Where one turn sends some rows of the set: a few examples, then the rows asked
K578: [  7 -15  19 -41  -4  -8 -12  26 -31  30  42   6 -21  10]
K103: [  2 -33  30 -30 -12   0  12 -24  10  33 -18   2 -50  30]
K96: [-25  -8  18 -11  56  14   2  31   6  12  19 -10 -22   5]
K350: [ -6 -13  26   4   2  -1 -44 -25 -11  22  22 -22 -21 -31]
K251: [-29 -32  25 -21   9  12   7  -7  16 -13   7   6 -11 -52]
K511: [ -9 -40  20 -32  16   8  -1  22  39  30  31 -23   1  33]
K139: [ 15 -27   7 -57  -7 -16  -3 -14  -8   1  35  21 -40 -14]
K417: [-18 -14  31  -4  18 -18   0 -15   4   2  43  28 -14 -32]
K73: [  4 -18   3 -50 -37  23  -1  -5  48   7  -3   6   1  18]
K542: [ 16  10 -12 -37  -4  -1   2  31  30  -8   4  31 -22  13]
K339: [-11  12  11  -9   2  -4 -38 -14   6   9  39 -37 -29  30]
K861: [-37   9   5 -19   8  19 -43  13  10  -3  -5 -34 -23  -5]
K568: [ 35 -28  22  -1 -17  31 -34  -8 -12   6  13 -14 -37  18]
K734: [ -5  -4  20 -11   8   7  -7 -36  10  -7 -18  21  25 -17]
K687: [-30   8  -8 -17 -26   8  -6 -20  22 -22  -4  -7 -10 -23]
K95: [-25 -24   6 -34  18  26 -17  23  19  -7 -29   2   3 -28]
K48: [  1 -40  12 -14   9  -3  33  35   4   3  -4   0  -6  22]
K485: [ 34  -7  25   1 -24  15  -6  17  13 -11   5 -18 -43  20]
K434: [  3 -14  44   4  30  31 -16 -38  11  33  -8   5 -26 -11]
K451: [ 32 -11  25  -2  29  11 -35 -33   4 -19   1  12 -24  -1]
K573: [ -1  14  24 -22  -7  10 -25  37 -11  46   1 -20 -12   2]
K835: [ 13  -8   6 -48 -13  -4 -10 -30  24  -2 -11   5 -41 -37]
K796: [ -2  19 -16 -19 -24   8 -20  -9  25   2   4 -16  -4  35]
K846: [-10 -17  11 -31 -32 -10   6 -21  31   0  28  39  -2 -15]
K926: [ 15 -10  29 -16 -21  -4  22   7  25   6 -15  -7 -50  28]
K202: [-12 -29  49 -34   5   2 -28 -15  18  20  50 -29 -39   8]
K803: [-28 -12  25 -19  24  38 -10  -9  37  32  15 -39 -12  15]
K301: [-36  18  20  -7  34  23   4 -10  -2   5 -14  -5   1   0]
K471: [ -7   7  16  -6  34 -23 -29   9   0  18  30  38  -2   7]
K756: [ 32 -26   6 -14  18  -9  -6  12  -1 -38   3   8 -14  21]
K822: [-11   0   1 -24  32   4 -39  34  10  12 -15  20   8  11]
K32: [-18 -25  30 -68  -1  10  13  25  15  15 -11  21 -20   9]
K46: [ -3 -48  43 -59 -20  19  -6  -9  43  19  27  -2 -21   1]
K736: [ 14 -44  25 -21  -8  22 -23 -32 -12  33   1  -2 -41  24]
K394: [ 16 -38  15 -37  -1 -15  -5   2  36  -7  37   1  14  35]
K521: [-12   7  24 -16  10  33 -18 -50  32  -5  14 -25  -9   6]
K763: [ 24  17 -14   9  -3  -9 -34  -2  14  -5  23   6 -23 -12]
K131: [ -6 -32  34 -42  -1 -12 -26  11  25  32  45  39 -12   7]
K365: [-14 -32  36  -3  17  22  27   4  10  48 -11  -2 -14   2]
K278: [ 23 -44  20 -18  14 -12 -17 -10  26  -7  11  32  18 -21]
K912: [-22 -16  32 -35  25   6 -56  31  11  29  26  -7 -24  12]
K999: [ 14  -7  16 -26  -4   1 -14 -45  31 -29  26   1   8  18]
K294: [-33 -39  53 -43   3  10 -15  -9 -12  33   1 -11 -18 -18]
K267: [ 10 -48  18 -20  45  -7 -10  31  24   5  32  13 -11  -7]
K786: [  2  19  16 -27 -13  13 -23   2  23  26 -32 -20 -25 -29]

K846 -> K912
K485 -> K103
K578 -> K786
And these:
K339 -> K73
K542 -> K294
K278 -> K96
K95 -> K417
K451 -> K48
K511 -> K521

Where one turn sends some rows of the set: a few examples, then the rows asked
K253: [ 21  18  -9  17 -26  24   1 -23  -9   7 -28  22  26  20  16   5 -33  23
 -14  14]
K336: [-14  23  -8  22  11   1 -20 -13   4  47  54  -2   1  -5  22  15 -27   0
 -33   5]
K371: [-20  22  13  -9  22 -27 -38 -16  30  -7  31 -13 -17  -6 -15  -9   8 -12
 -49 -16]
K3: [-28  26  -4  40 -14 -11 -14 -37 -13  -2  15  22 -15 -12   6  -8 -23  -9
 -25  30]
K663: [  4   2  16   8   6  -3 -26 -31 -30  -4 -35   1   9  17  -1 -14  -1 -16
 -22  42]
K221: [ 19  24   2   0 -41  23   2 -18   7  -5 -33  13  23  25 -22  20   3   6
 -10   9]
K110: [-14 -10  59   2  14 -11 -18 -13   2  31 -26  -6  -2  13 -39   3  13  18
  10 -20]
K776: [-22  15  10  34 -30  23  10   1 -24  -3   7 -18 -13  15 -18   5 -11 -13
  21  -8]
K585: [ -4  21  34 -22  23   7 -33 -51 -19  15  11 -16 -19 -10  15  -3 -31  15
  -5 -44]
K355: [ -9   6  28 -13   3 -37 -27 -14  18  35  43  28   8  38 -11 -23   1   7
   4  -4]
K957: [  8  10   9  23 -21   0 -16  10   7 -21  -5  34   4  36  20  -2 -12 -23
  32  -5]
K550: [-39  -7  19   7  25   3 -14   9  43 -13  36  17  17  27 -11  32 -12 -11
 -22 -14]
K520: [ -1  21  33 -16  14 -23 -16 -20  37  -8 -11  -5   5 -19 -32   9 -28   6
  -9 -58]
K298: [  7 -47  22 -14 -15 -24  -8   1   3  19  -6   5  33   8   6 -13 -16   9
 -32   9]
K302: [-27  27  33   6   2  -2 -36  15 -13  -3  48 -33   9  16 -19  19 -46 -12
 -24 -15]
K369: [ -8   8  20   2 -13   0  -6 -15 -42  33 -21  10   3 -22  -2  11  11   9
 -22 -51]
K260: [-31  37  14   8  -3 -12  -8  29 -21  15  -3  11  -2  17  17  41 -40 -19
 -20 -33]
K142: [-47   7  16  38  17 -23 -28   7  32  -4  25  13  14   6  11  17 -20 -31
 -30   3]
K948: [ 34  13  42  17  -6 -35 -43  -5  17  33  -3 -22  12   8 -21   1 -28  33
  -9 -11]
K608: [ 21  25   9  15   6  -2 -19 -64 -10  41 -20 -11  29  -6  13  -6 -19   2
   4  -7]
K168: [  3  24  15   3  27  43 -14 -14  27  32   9   7   1  21  17  23 -45  -2
 -17 -42]
K742: [-22  15   9  16 -18  16 -23 -16  31  35  54  16  13  26  32  25 -18  13
 -18  -1]
K177: [ -5   7  27  17  -2   8 -33 -15 -42 -35   7  14   5  18   3   8  -7  -2
 -12 -63]
K695: [  3  -3  14   7   3 -11 -14 -18   9  18  52  14  41  28 -16  -9 -51   4
 -33 -38]
K12: [ 16  18  44 -22  16   4  -6 -24  23   6 -18  14  29  -6   2  20 -15  13
   4 -59]
K629: [-13  -4  35 -10 -19  23 -20  -2  42  -6  -4  36  27  17   3  31 -30  13
  -9  23]
K319: [-22  13  32 -18  -7  -9 -22 -31  10 -40 -29 -18  23  12 -15  33  16  -2
 -10 -22]
K599: [-12  38  38   0  24 -32 -21 -47 -17   4  -1 -30 -24 -14   1  -3  -1  11
 -10 -25]
K238: [-13  11  19   6  -8  -9 -31  -8  -2 -42 -17   1  11  13 -18 -12   8  -1
  -8  43]
K424: [ 10   6   5   6 -35 -45 -25   2   1   4  -7   1 -12  28  35   2 -17  12
 -17  24]

K302 -> K110
K319 -> K629
K260 -> K948
And these:
K221 -> K742
K253 -> K336

Where one turn sends some rows of the set: a few examples, then the rows asked
K55: [ 10  31 -35 -26   0 -13   9  33   6  18 -15 -21 -23 -19  42  -8  49  -8
 -13  -2]
K346: [ 42  17 -19 -13  20 -63   1 -12  38  14 -38   8  18 -31  67  14 -16  -7
 -19 -36]
K463: [ 12   4  11   4  25 -27  13  -5   1 -23 -37 -33  33 -40  14 -11  39 -10
 -15 -12]
K415: [ 56 -22  -8  31  34  -9 -12 -24 -16   0 -10 -29  13 -12  27  19  16 -22
 -12 -33]
K132: [ 33  11 -16 -29  18 -25 -22  28  34   6  -4  -7 -15 -34  49 -20  38  17
 -19  22]
K388: [ 44  29 -23  18  55 -11 -21   2  28 -21 -10 -32   7 -28  53   9 -10 -39
 -27 -62]
K136: [ 45  -4  -2 -12   6 -19 -27 -11  34   0 -13 -18  57 -46  27  13   2 -22
 -18   4]
K390: [ 15  39 -37 -11  21 -14  -5  33  31   4 -22  -1 -28 -69  38  19  53   3
 -11   3]
K710: [ 63   3 -22   3  45 -37 -48  14  35  32 -39  13 -34 -35  57  -4   8 -20
  19   3]
K223: [ 34  -8 -19  36  36 -30 -16 -52  -9   1 -30 -19  20 -17  34  27  22 -27
 -13 -26]
K842: [ 10  28 -17  23   1 -64 -16   6  15 -39 -27 -35 -12 -45  47  14  11 -20
 -30 -15]
K764: [ 59  27 -18  -4  42 -35 -54 -11  32  26 -23   5   1 -31  32  -2  -8 -13
  44   8]
K848: [ 48 -16 -20  31  28 -14 -23 -28  -1 -14 -17 -21  25   3  31  34  19 -11
 -15 -21]
K571: [ 56 -25 -10 -13  15 -25  -4 -15  40   0 -13 -18  42 -47  35  20   7 -19
  -1   5]
K946: [ 55  -7 -13 -18  10 -31 -35  -9  31  -3 -16 -44  43 -32  43  29  21 -29
  -7   0]
K401: [  9  26 -23  -5  27 -12 -18  44  28  17  -9  16 -34 -24  56   5   9 -23
 -20  26]
K68: [  9  67 -21  23  29  12  15  20  17  26 -32 -17 -27 -47  31  31  -7 -21
   4 -10]
K189: [ 12  12  -3   4  13 -18   1 -18  -8 -25 -46 -18  38 -33  16 -13  28 -18
  -1 -28]
K284: [  5   7 -14 -19  31 -30  -4  -6   2 -17 -24 -20  43 -39   4  -9  22 -19
 -14 -33]
K376: [ 57  14 -26 -23  26 -42  22 -13  38  14 -38  -7  11 -22  67  10 -11 -12
 -39 -20]
K299: [ 25  25 -18  10  -3 -63   8   7   8 -28 -36 -45 -17 -42  28   7  -5 -17
 -38  -4]
K564: [ 37  67 -21  30  49  -1 -31  -9  -4  23  -4 -27  -7 -31   7  33  19   5
   2 -21]
K525: [ 72  12 -14  29  52 -19 -27 -22  41  19 -43 -29 -17 -17  45   1  -7   0
  37  -3]
K788: [ 37  30 -13  21  52 -27 -19  31  32  21 -52 -14 -30   5  44  13 -21 -15
  29   4]
K538: [ 19  28 -43  41  43  -9   4  -3  19  25 -10 -36 -23 -27 -10  31 -18 -14
   1 -18]
K610: [ 37  52 -15  41  67 -15 -20  14  13  29 -42 -28 -26 -46   2  23   5   0
   1 -34]
K439: [ 13  52 -41 -15  37   0   3  15  20  29 -32  17 -33 -29  32 -13  39 -21
 -16   4]
K314: [  6  45 -28 -13  27 -22 -23   4  17 -11 -14   9  -9 -41  40  -3  60   4
   6  20]
K190: [ 46  10 -12  10  45 -26 -25  -7  59  37 -44 -23  -8 -16  55 -21  -1 -39
  13  24]
K881: [ 48  31 -31  -2  46 -23 -43  30  52  19 -32 -16 -31 -20  16  -9  -3 -36
  14  27]
K24: [ 44  57 -41  30  25 -16  -6   3  13  39 -41 -26 -41 -19   9  43   8  -8
   7   1]
K364: [ 71   3 -21  30  47 -36 -29  11  52   8 -45  -6 -25  -5  43   0  13 -35
  28   0]
K858: [ 30  26 -23 -18  18 -19  -2  42  43  17  -3  11 -11 -36  36   3  52 -12
 -38   6]
K905: [ 17  46 -24  28  28   8   8 -10  -3  14  -7 -24 -24 -64   1   5   9   6
  -9 -27]
K850: [ 50  15 -33  19  57  -9  -5  -6  24 -30 -20 -39 -12 -23  46  -6 -14 -49
 -31 -38]
K927: [ 31  54 -15  42  24 -18  14   6   8  27 -33 -19 -21 -53 -12  20   5 -22
   1 -35]

K223 -> K946
K136 -> K189
K24 -> K881
And these:
K538 -> K190
K68 -> K788
K905 -> K525
K858 -> K927
K463 -> K415
K610 -> K710
K376 -> K299
K346 -> K842
K764 -> K314

Where one turn sends some rows of the set: a few examples, then the rows asked
K689: [-58   2  23   7  13  20  64 -26 -35   0  30 -47  35 -25  43]
K114: [-45 -28   5  -9 -49  17  13 -35 -64  19  24  -7  58  10   5]
K878: [-51 -43  56  -6  19  25  27 -50 -20  34  23 -32  69 -19 -20]
K592: [ -8 -47  10   2 -52  18   7 -43 -37  36   1 -53  11  -6   6]
K7: [-46 -11   6  10  13  27  55 -21 -29 -20   8 -49  38 -24  23]
K259: [-23  -6  11 -39  -9  44  41 -20 -22  20  19 -15  34 -41  47]
K642: [-54 -39  59  -7  19  24  29 -51 -22  38  28 -31  68 -20 -15]
K563: [ -5 -14  -7 -19  -4  40  26 -17  -1  13  -4 -17  29 -34  20]
K352: [-30 -24  -3  19 -41   5   0 -36 -40  29  12 -10  47  17 -15]
K431: [-28 -28  35  -8 -52  11  22 -49 -49  61  33 -50   9 -10  38]
K922: [-50  12  23  31  21   6  56 -29 -13  19  28 -48  24 -18  32]
K329: [-23  14  23 -17   0  25  41 -27  -5  53  32 -15  21 -35  52]
K956: [-49 -40  55   0  21  22  25 -50 -16  38  23 -31  66 -18 -22]
K497: [-39  -6  15  27 -36  -9   7 -42 -37  58  34  -8  39  19   2]
K213: [-37  -2   5  35  20  13  47 -24  -9  -2   6 -50  27 -17  12]
K406: [ -4   7   6   3   4  21  26 -24  16  46   9 -18  16 -29  24]
K577: [-52 -37  60  -1  21  20  27 -51 -17  42  27 -31  65 -18 -17]
K924: [-24 -46  21 -20 -58  26  19 -44 -58  34  16 -51  18 -13  27]
K819: [-13 -28  24  14 -46   4  10 -49 -28  64  18 -52   1  -3  16]
K217: [-54  -9  23  -1 -45   3  19 -41 -62  49  46  -5  49  11  23]

K406 -> K563
K431 -> K819
And these:
K922 -> K213
K878 -> K642
K352 -> K114

